rotation ticks, each row followed by its count of ticks
The counts run from 0 to 308.
105; 108; 85; 84; 87; 135; 74; 55; 91; 63; 109; 106; 122; 100; 88; 114; 62; 106; 79; 101; 106; 105; 57; 85; 126; 105; 99; 88; 95; 94; 82; 66; 68; 101; 75; 66; 83; 93; 88; 97; 81; 100; 88; 100; 110; 106
70
109; 109; 78; 96; 99; 165; 72; 64; 98; 77; 92; 85; 102; 93; 92; 110; 52; 88; 102; 122; 106; 125; 92; 102; 98; 98; 130; 73; 113; 89; 88; 64; 88; 98; 101; 91; 73; 84; 97; 84; 91; 89; 94; 87; 103; 106
11
122; 95; 71; 107; 95; 144; 77; 71; 104; 78; 110; 107; 146; 85; 107; 101; 64; 108; 82; 113; 108; 126; 94; 113; 94; 121; 96; 88; 77; 92; 88; 52; 73; 97; 109; 92; 74; 77; 95; 91; 86; 83; 85; 100; 95; 105
236
96; 104; 95; 92; 66; 137; 70; 73; 90; 73; 118; 105; 111; 70; 99; 93; 54; 118; 83; 117; 107; 109; 85; 87; 111; 112; 114; 68; 86; 96; 88; 72; 81; 87; 90; 88; 76; 65; 89; 76; 81; 87; 83; 119; 108; 91
281
98; 90; 90; 97; 80; 140; 96; 70; 100; 87; 106; 107; 138; 102; 100; 89; 55; 115; 72; 143; 114; 118; 84; 122; 96; 108; 102; 93; 82; 88; 73; 68; 69; 97; 102; 90; 67; 68; 81; 93; 89; 105; 98; 111; 105; 105
135
122; 106; 80; 99; 92; 145; 57; 58; 90; 63; 106; 114; 118; 102; 79; 101; 72; 107; 86; 105; 101; 107; 66; 92; 123; 107; 118; 94; 100; 109; 93; 64; 80; 108; 92; 73; 84; 85; 99; 91; 83; 78; 84; 90; 109; 111
258
109; 99; 82; 96; 80; 131; 56; 67; 79; 70; 107; 105; 111; 101; 76; 104; 59; 110; 83; 89; 103; 96; 63; 88; 108; 110; 103; 79; 90; 93; 86; 72; 88; 94; 84; 67; 74; 85; 102; 81; 68; 90; 78; 101; 104; 103
68
94; 90; 76; 112; 85; 150; 82; 73; 98; 92; 112; 105; 135; 78; 96; 98; 68; 109; 77; 102; 124; 101; 70; 130; 80; 96; 97; 97; 67; 82; 80; 76; 72; 97; 92; 99; 67; 91; 97; 95; 74; 96; 92; 107; 94; 120
128
85; 109; 78; 99; 107; 161; 68; 74; 101; 61; 107; 82; 101; 80; 84; 115; 79; 102; 109; 108; 117; 112; 90; 99; 93; 87; 106; 98; 88; 80; 102; 72; 79; 88; 100; 106; 50; 67; 97; 93; 84; 93; 90; 104; 101; 119
104
90; 115; 86; 92; 86; 132; 82; 68; 90; 74; 119; 99; 120; 89; 87; 121; 67; 119; 84; 91; 108; 96; 45; 84; 114; 101; 87; 91; 80; 78; 84; 74; 67; 90; 76; 76; 72; 81; 94; 100; 73; 105; 89; 108; 102; 110
272
120; 107; 60; 109; 76; 140; 94; 57; 97; 97; 114; 104; 134; 97; 88; 109; 77; 110; 67; 104; 100; 119; 79; 121; 93; 112; 92; 88; 76; 77; 80; 67; 81; 91; 88; 78; 77; 78; 100; 95; 73; 97; 93; 97; 90; 115
233
112; 118; 68; 122; 87; 138; 78; 88; 104; 108; 109; 110; 135; 80; 96; 109; 76; 125; 88; 106; 115; 109; 75; 113; 96; 117; 101; 103; 74; 82; 96; 52; 68; 97; 110; 96; 65; 60; 105; 97; 86; 88; 87; 100; 100; 119
40
111; 94; 82; 91; 93; 126; 54; 72; 84; 72; 96; 107; 130; 121; 77; 112; 72; 108; 85; 105; 110; 102; 78; 93; 103; 108; 96; 101; 84; 90; 84; 57; 77; 97; 99; 74; 54; 72; 93; 89; 78; 96; 78; 104; 110; 110
255
106; 110; 68; 99; 102; 156; 81; 62; 96; 64; 102; 78; 108; 94; 73; 118; 68; 90; 99; 102; 101; 133; 94; 100; 89; 95; 121; 79; 99; 72; 89; 71; 92; 96; 94; 93; 62; 85; 89; 86; 90; 85; 95; 95; 93; 109
5
101; 128; 66; 100; 103; 161; 85; 69; 99; 86; 101; 76; 96; 98; 73; 124; 69; 95; 102; 107; 103; 117; 73; 97; 96; 89; 117; 83; 104; 63; 95; 69; 90; 86; 94; 85; 60; 75; 104; 94; 84; 97; 100; 86; 96; 118
207
100; 103; 99; 82; 92; 133; 59; 74; 91; 78; 92; 105; 121; 113; 90; 110; 56; 108; 91; 120; 112; 99; 69; 84; 122; 109; 103; 92; 100; 100; 88; 55; 67; 100; 99; 73; 68; 69; 94; 93; 84; 104; 86; 99; 120; 102
261
84; 99; 85; 106; 84; 152; 80; 82; 100; 102; 108; 92; 113; 84; 91; 97; 51; 113; 92; 116; 126; 91; 66; 124; 81; 98; 100; 87; 85; 82; 88; 78; 78; 86; 101; 99; 58; 72; 108; 93; 70; 107; 93; 104; 98; 120
123
89; 114; 75; 108; 85; 170; 69; 67; 98; 91; 103; 95; 85; 78; 76; 102; 70; 105; 102; 117; 120; 102; 69; 116; 102; 85; 132; 88; 101; 92; 100; 78; 91; 94; 91; 95; 70; 70; 111; 90; 78; 92; 96; 97; 102; 122
308
107; 105; 71; 92; 83; 152; 71; 67; 97; 102; 87; 99; 124; 93; 102; 117; 53; 89; 81; 102; 122; 108; 88; 114; 94; 91; 118; 78; 88; 83; 69; 58; 73; 104; 85; 91; 69; 97; 95; 87; 81; 101; 90; 95; 107; 107
216
102; 110; 68; 106; 101; 146; 94; 76; 106; 93; 110; 91; 137; 87; 101; 118; 62; 109; 92; 106; 111; 119; 71; 114; 88; 108; 81; 92; 84; 70; 89; 62; 61; 86; 104; 93; 71; 76; 102; 108; 79; 107; 99; 97; 92; 113
229
90; 117; 82; 102; 90; 159; 71; 75; 102; 73; 116; 87; 89; 70; 89; 107; 74; 110; 107; 128; 106; 123; 90; 94; 106; 100; 124; 84; 99; 93; 109; 72; 85; 84; 100; 101; 63; 54; 97; 88; 86; 86; 91; 106; 103; 110
99
107; 108; 72; 116; 81; 139; 90; 75; 95; 97; 119; 107; 121; 101; 63; 96; 89; 124; 87; 117; 108; 108; 58; 118; 98; 102; 116; 111; 76; 82; 90; 71; 83; 100; 98; 82; 60; 55; 93; 94; 89; 88; 99; 103; 95; 128
145
98; 112; 71; 95; 91; 144; 73; 79; 92; 81; 96; 83; 112; 94; 78; 126; 71; 102; 96; 97; 112; 114; 95; 99; 88; 90; 120; 85; 77; 60; 78; 61; 85; 97; 91; 101; 46; 76; 89; 82; 90; 95; 91; 109; 101; 112
3
99; 120; 70; 107; 90; 153; 76; 79; 97; 89; 98; 89; 113; 78; 82; 123; 82; 102; 96; 88; 117; 113; 87; 100; 93; 87; 126; 92; 74; 63; 81; 62; 83; 107; 84; 105; 53; 78; 91; 86; 96; 84; 92; 108; 99; 117
2
112; 106; 65; 104; 86; 161; 70; 62; 99; 95; 94; 101; 116; 85; 98; 113; 60; 86; 81; 94; 115; 109; 81; 116; 99; 92; 119; 78; 89; 89; 77; 63; 76; 109; 87; 91; 79; 106; 102; 91; 81; 91; 87; 91; 103; 111
215
113; 99; 76; 103; 86; 132; 81; 64; 86; 72; 111; 109; 125; 120; 57; 96; 82; 113; 77; 115; 102; 110; 67; 111; 103; 102; 120; 106; 86; 83; 78; 68; 91; 112; 88; 74; 62; 73; 82; 87; 92; 85; 94; 100; 98; 122
151
114; 107; 60; 105; 81; 144; 90; 61; 96; 100; 103; 96; 123; 102; 85; 109; 62; 99; 73; 99; 106; 114; 69; 122; 87; 98; 102; 79; 93; 69; 79; 72; 83; 92; 85; 79; 76; 93; 105; 93; 70; 100; 97; 89; 89; 113
25
109; 97; 90; 103; 91; 133; 52; 76; 87; 61; 105; 104; 122; 94; 81; 102; 55; 111; 89; 85; 111; 95; 64; 87; 105; 109; 100; 80; 90; 95; 96; 66; 82; 91; 92; 78; 69; 86; 103; 80; 76; 82; 73; 101; 103; 107
67
96; 135; 80; 107; 71; 136; 100; 80; 94; 106; 118; 95; 111; 68; 85; 105; 61; 127; 90; 109; 105; 108; 60; 88; 112; 102; 128; 77; 85; 73; 84; 72; 80; 98; 77; 86; 77; 65; 88; 87; 96; 90; 101; 110; 98; 107
183
104; 123; 63; 111; 83; 155; 84; 71; 97; 118; 99; 91; 107; 91; 81; 115; 61; 102; 92; 105; 116; 101; 64; 115; 92; 92; 117; 81; 96; 74; 88; 69; 85; 95; 88; 85; 70; 84; 116; 95; 72; 103; 96; 87; 94; 118
19
104; 126; 82; 96; 89; 134; 69; 75; 90; 100; 97; 108; 119; 106; 78; 117; 76; 115; 96; 118; 111; 94; 56; 89; 124; 102; 111; 107; 92; 95; 90; 52; 68; 100; 95; 74; 67; 59; 98; 99; 85; 102; 91; 99; 114; 118
58
114; 124; 64; 112; 91; 147; 99; 70; 110; 100; 116; 99; 129; 84; 94; 106; 73; 120; 88; 125; 99; 123; 64; 112; 109; 118; 99; 97; 93; 86; 100; 61; 72; 89; 104; 85; 85; 63; 103; 109; 88; 93; 102; 88; 94; 118
38
86; 96; 85; 82; 85; 151; 67; 63; 90; 62; 100; 94; 106; 95; 88; 115; 75; 99; 87; 121; 115; 116; 104; 99; 102; 89; 118; 92; 84; 84; 76; 70; 83; 93; 88; 94; 50; 71; 81; 81; 87; 102; 88; 116; 113; 104
299
